Each row has a name. Each question is about the rows just above it.

Columns, left to right: H C L Q D J
(140): 0.67; 5.15; -4.72; 4.87; -7.61; 5.17
(173): 4.30; -5.14; 4.80; -5.27; 0.36; -0.92
(113): -3.84; 3.98; -3.48; 4.29; 1.86; -1.11
(134): -8.56; 6.30; -5.71; 6.43; 0.18; 0.35
(145): 5.12; 0.03; 0.37; -0.17; 3.12; -2.54
(192): -8.78; 5.18; -4.93; 5.41; -0.22; 0.75
(35): 2.97; -1.82; 2.18; -2.28; -2.26; 1.36
(102): -8.84; 5.94; -5.03; 5.72; -4.08; 4.01
(187): 7.74; -0.39; 0.58; -0.45; 2.93; -2.97
(74): -6.62; 3.41; -3.00; 2.92; -4.97; 4.05
(63): -7.11; 4.14; -4.07; 4.82; 1.93; -0.40
Which column holds 5.41; -2.28; 5.72; -0.45; 2.92 top down?  Q
Which column holds -5.27; 4.29; 6.43; -0.17; 5.41; -2.28; 5.72; -0.45; 2.92; 4.82 top down?  Q
Which column holds -5.14; 3.98; 6.30; 0.03; 5.18; -1.82; 5.94; -0.39 top down?  C

Columns, left to right: T P M E R X K
(154): 2.26; 5.86; 5.46; 0.27; 1.32; 1.68; 1.53
(139): 1.38; -3.51; -0.74; -1.86; -3.82; 4.99; -1.86
(185): 1.02; 5.27; -1.61; 4.21; 3.54; -4.31; 4.78
(76): -5.09; 6.63; -2.95; 4.23; 3.51; 7.19; -0.19
(22): 0.94; 6.11; -1.72; -4.89; -4.42; 6.74; -2.71
(157): -4.04; -2.69; 1.19; -2.71; 6.80; -5.56; -7.48
(25): 4.30; 2.08; 6.19; 1.26; 3.00; -5.98; 4.75
(86): -4.04; -2.69; 0.21; -2.71; 6.80; -5.56; -7.48
(144): -0.30; 0.05; 1.29; 7.59; -4.76; -6.48; 6.87
Which column holds -5.56; -5.98; -5.56 top down?  X
4.23; -4.89 is in which column, read top down?  E
Which column holds this, read top down? 1.02; -5.09; 0.94; -4.04; 4.30  T
Which column holds -5.09; 0.94 top down?  T
Which column holds 4.99; -4.31; 7.19 top down?  X

Columns, left to right: B N Y G
(94): 1.93; 5.80; -8.43; 4.74
(27): 5.52; 6.42; -6.22; 5.18
(124): 3.72; 6.36; -8.78; 4.06
(125): 2.82; 6.96; -5.15; 4.80
Which column holds this, read top down? 5.18; 4.06  G
Which column holds 6.42; 6.36 top down?  N
Which column holds this, read top down? 6.42; 6.36; 6.96  N
Which column holds -6.22; -8.78 top down?  Y

Columns, left to right: A F S V Z U
(37): 1.27; -3.09; 3.41; 1.57; 0.83; 0.92
(18): -7.27; 0.28; -1.79; 2.74; -2.13; 0.25
(210): 0.57; -2.42; 2.56; -1.31; 1.00; -1.72
(169): -1.03; 3.89; -3.32; 0.05; -1.49; 0.24
(199): 1.28; 0.89; -0.41; -2.70; 0.08; -3.10
(24): -2.54; 1.60; -1.80; -4.11; -0.96; -2.41
(14): -0.13; 2.01; -1.57; 1.40; -1.50; 1.07
(133): -2.58; 1.93; -2.37; 7.69; -3.71; 6.10
(109): -0.41; 1.12; -1.17; 3.07; -1.26; 1.93
(119): -3.85; 3.25; -4.24; -3.72; -0.50; -2.44
(77): 3.10; -2.66; 3.02; 4.77; -0.51; 2.85
(167): 0.82; 2.94; -2.47; 0.20; -0.76; 0.43
Which column holds -1.72; 0.24; -3.10; -2.41; 1.07 top down?  U
Which column holds this, read top down? 1.00; -1.49; 0.08; -0.96  Z
-7.27; 0.57 is in which column, read top down?  A
Which column holds -2.58; -0.41; -3.85; 3.10; 0.82 top down?  A
1.93; 1.12; 3.25; -2.66; 2.94 is in which column, read top down?  F

Columns, left to right: Fudig dodu bel modu
(41): -1.67; -2.48; 6.84; -1.23
(78): -2.70; -1.42; -1.27; -6.95
(129): -2.70; -1.42; -2.05; -6.95
Which column holds this, read top down? -1.67; -2.70  Fudig
Which column holds -2.48; -1.42 top down?  dodu

Columns, left to right: Remek zopu tusa lotel
(114): -1.55; 1.21; -3.06; 2.61
(208): -8.11; -3.55; -1.64; -4.66
(75): 1.27; 2.38; -2.25; 2.39
(121): -2.61; -0.97; -1.04; -3.08
(53): 0.11; -2.62; 1.68; -1.96
(107): -0.55; 0.46; -1.57; -0.46
(188): -2.61; -0.97; 0.14; -0.83
(8): -0.55; 0.46; 0.54; -0.56
(90): -6.46; -3.64; -1.33; -3.55
(159): 3.57; 1.72; -0.65; 2.85
(91): 3.21; 0.51; -0.51; 0.71
(132): -1.21; 1.73; -3.52; 2.13
Which column holds -4.66; 2.39; -3.08 top down?  lotel
Which column holds -8.11; 1.27; -2.61; 0.11; -0.55; -2.61; -0.55; -6.46; 3.57; 3.21; -1.21 top down?  Remek

Columns, left to right: kalap Tepuf soso Giko Pud
(85): 2.62; 0.12; -0.39; 1.97; 1.09
(23): 6.88; 0.02; 2.32; 1.88; 1.09
(40): 0.37; 0.11; -0.42; 2.90; 0.07
1.09; 1.09 is in which column, read top down?  Pud
Which column holds 6.88; 0.37 top down?  kalap
Which column holds 0.12; 0.02 top down?  Tepuf

Columns, left to right: vupo soru veg Sasun
(47): 3.63; 1.99; 0.41; 0.95
(5): 3.63; 1.71; 0.41; 0.95
(2): 2.89; 6.32; 1.06; 0.18
Which column holds 3.63; 2.89 top down?  vupo

Columns, left to right: Mozu Gosep peda Fela rine vubav mir moti Gimi fumi
(104): -1.81; 2.24; -8.46; 3.65; 6.28; 4.96; 0.17; 7.83; 0.71; -4.83
(52): -1.81; 2.28; -8.58; 3.64; 7.43; 4.61; 0.17; 3.22; 0.71; -4.82
(56): -1.81; -0.27; 4.67; -2.39; -0.66; -1.69; -0.41; -1.80; 0.71; 3.53
(42): -1.81; -0.03; 3.90; -1.84; -0.16; -1.23; 0.14; -0.09; 0.71; 2.71
(81): -1.81; -0.31; 4.79; -2.45; -1.14; -1.89; -0.74; 1.80; 0.71; 3.65
(26): -1.64; 2.06; -6.89; 3.51; 3.91; 3.81; 0.17; 3.22; 0.71; -3.97
(32): -1.81; 2.33; -8.62; 3.61; 6.59; 4.76; 0.17; 5.96; 0.71; -4.94
Which column holds 1.80; 3.22 top down?  moti
Which column holds this, read top down? -6.89; -8.62  peda
Which column holds this, read top down? -1.81; -1.64  Mozu
3.22; -1.80 is in which column, read top down?  moti
-0.03; -0.31 is in which column, read top down?  Gosep
-2.39; -1.84; -2.45 is in which column, read top down?  Fela
Which column holds -4.82; 3.53; 2.71 top down?  fumi

Columns, left to right: zifor voke fus Vum vifi pufal deka lipod
(29): -5.83; -6.38; -1.18; -0.93; -3.61; 3.33; 3.61; -1.15
(21): 3.85; -3.83; -2.79; -0.70; 0.41; 4.17; -3.07; -0.38
(64): 3.76; -3.35; -3.03; -4.47; 2.06; 3.61; -0.56; 3.20
(19): -5.83; -6.38; -1.18; -0.93; -3.61; 3.33; -4.36; -1.15
Which column holds 0.41; 2.06; -3.61 top down?  vifi
Which column holds this, read top down? -0.93; -0.70; -4.47  Vum
-3.35; -6.38 is in which column, read top down?  voke
Which column holds 3.33; 4.17; 3.61 top down?  pufal
Which column holds -0.38; 3.20 top down?  lipod
Which column holds -6.38; -3.83 top down?  voke

Columns, left to right: Zir Puz Nalum malok sok kepep
(58): -2.66; -0.06; -1.80; 3.13; 2.64; -8.28
(60): 0.84; -0.03; 3.19; 3.75; -0.33; 5.96
(88): -0.08; -1.10; -2.17; -1.34; 5.06; -0.06
(66): -1.34; 0.05; -0.86; 2.93; 2.71; -2.07
(146): -0.49; 0.72; 2.67; -1.28; 0.51; -7.01
(137): -1.34; 0.05; -0.86; 2.93; 5.70; -3.51
2.93; -1.28; 2.93 is in which column, read top down?  malok
-8.28; 5.96 is in which column, read top down?  kepep
Which column holds 0.72; 0.05 top down?  Puz

Columns, left to right: dek zisu Rumis Kigiv zep Lif
(141): 4.05; -2.74; -0.11; 3.52; 4.15; 3.55
(82): -2.46; -0.49; 2.31; -6.56; -3.61; 1.17
(97): 1.60; 2.81; -2.39; 4.67; 4.27; 3.39
(182): -1.22; -3.40; 2.86; -5.03; -3.81; -2.28
(89): 1.11; -1.16; 1.10; -2.86; 1.76; 7.09
(155): -1.76; -1.16; 0.93; -1.57; -4.05; -6.28
(9): -1.31; -2.18; 2.89; -5.91; -3.47; 0.62
(117): 1.48; -3.75; 2.29; -3.42; 1.02; 5.34
(128): -2.33; 4.38; -0.79; -2.98; -0.07; 5.56
(190): -1.76; -1.16; 0.93; -1.82; -4.05; -6.28
(152): 3.78; -2.29; -0.24; 3.11; 4.34; 4.32
(175): 4.11; -3.73; -0.24; 4.92; 3.29; -0.93
Which column holds this, read top down? -5.91; -3.42  Kigiv
-3.42; -2.98 is in which column, read top down?  Kigiv

Columns, left to right: Ponuv banag poge soza
(59): 3.30; 2.45; -4.04; -5.78
(163): -7.63; -2.40; -5.87; -3.07
(15): 2.13; 4.81; -2.26; -0.36
(151): -6.29; 6.63; -4.50; 7.41
(36): -1.90; 0.59; -2.16; -5.33
(79): -6.29; 6.63; -4.50; 2.49
(177): 3.30; 2.45; 0.74; -5.78
(116): 3.70; -2.88; -1.87; 0.67
Which column holds this, read top down? -6.29; -1.90; -6.29; 3.30  Ponuv
Which column holds this, read top down? 3.30; -7.63; 2.13; -6.29; -1.90; -6.29  Ponuv
Which column holds -7.63; 2.13; -6.29 top down?  Ponuv
0.59; 6.63; 2.45; -2.88 is in which column, read top down?  banag

Columns, left to right: sofol nagos muz bona Komo Nop
(72): 7.58; 7.78; -0.05; 7.64; 8.04; 7.75
(46): 7.85; 7.76; -0.05; 0.01; 7.78; 0.09
(101): 7.68; 1.70; 0.30; 0.34; -0.02; 0.10
(80): 7.82; 7.69; -0.10; -0.13; 7.62; -0.15
(112): 7.79; 6.67; 0.25; 0.07; 0.10; 0.16
(11): 7.93; 7.83; -0.18; -0.09; 7.68; -0.11
(200): 7.77; 5.04; 0.36; 0.13; 0.04; 0.01
(143): 7.89; 7.91; 0.36; 0.02; -0.05; 0.12
(100): 7.80; 7.68; 0.05; 2.34; 7.90; 7.67
(213): 7.75; 7.66; -0.06; 2.01; 7.95; 7.79
(189): 7.77; 7.68; -0.06; -0.14; 7.83; 7.91
(3): 7.78; 7.62; -0.11; -0.03; 7.85; 0.14
Which column holds this, read top down? 7.91; 7.68  nagos
Which column holds this, read top down? -0.02; 7.62; 0.10  Komo
Which column holds this, read top down? 7.79; 7.93; 7.77; 7.89; 7.80; 7.75; 7.77  sofol
0.25; -0.18; 0.36; 0.36; 0.05; -0.06 is in which column, read top down?  muz
Which column holds 7.78; 7.76; 1.70; 7.69 top down?  nagos

Columns, left to right: Noka Marav vib Num labi Tovob dolun sunef vug
(126): 1.89; 0.17; 0.32; 0.24; -1.21; -1.21; 4.18; 1.85; 0.42
(120): -1.39; -4.54; -2.11; -4.29; 2.91; -2.14; -7.67; -4.17; -4.45
(108): 3.28; 2.25; -1.54; 1.85; -0.47; -1.32; 2.52; -0.44; 1.64
(184): -3.78; -2.67; -2.10; 2.38; 1.35; 1.14; 1.14; 0.94; -2.24
(67): -1.89; -6.11; -4.64; -1.37; 1.95; -2.69; -2.02; -1.03; -4.49
(93): -2.20; -1.24; -0.13; 1.97; 2.64; 3.77; 3.00; 2.64; 0.13
(73): -2.74; 0.59; 1.41; 0.45; 0.61; 0.64; -3.07; -0.76; -4.26
(70): -0.65; -3.01; -2.13; 0.36; -0.59; -1.61; 2.99; 1.25; -0.56
(31): 2.43; -0.81; -7.50; 7.03; 0.79; -2.73; 8.49; 1.48; 0.63
Which column holds this, read top down? -7.67; 2.52; 1.14; -2.02; 3.00; -3.07; 2.99  dolun
Which column holds this, read top down? 4.18; -7.67; 2.52; 1.14  dolun
Which column holds this, read top down? 0.32; -2.11  vib

Columns, left to right: zozev vuzon vuvo tipe
(16): 2.08; 3.62; 1.56; -7.59
(12): 2.08; 3.62; -2.10; -6.09
(4): 1.45; 3.56; 2.56; -7.81
(83): -1.30; 3.05; 5.68; -7.98
Which column holds -7.59; -6.09; -7.81 top down?  tipe
Which column holds this, read top down? 2.08; 2.08  zozev

Columns, left to right: konob zaso Nogok bes nime
(7): 4.45; -1.10; -2.25; -3.65; 5.22
(17): 1.57; 1.56; 1.07; 1.39; 1.98
(61): -1.18; -0.03; 0.99; 2.06; -0.77
(149): 0.50; 2.85; 2.18; 1.60; -2.39
(118): -3.90; -0.04; -2.31; -0.35; -4.15
(65): -5.07; -0.80; 1.02; 2.68; -8.47
-3.65; 1.39; 2.06; 1.60; -0.35 is in which column, read top down?  bes
Which column holds 1.39; 2.06; 1.60 top down?  bes
Which column holds this, read top down? 2.18; -2.31; 1.02  Nogok

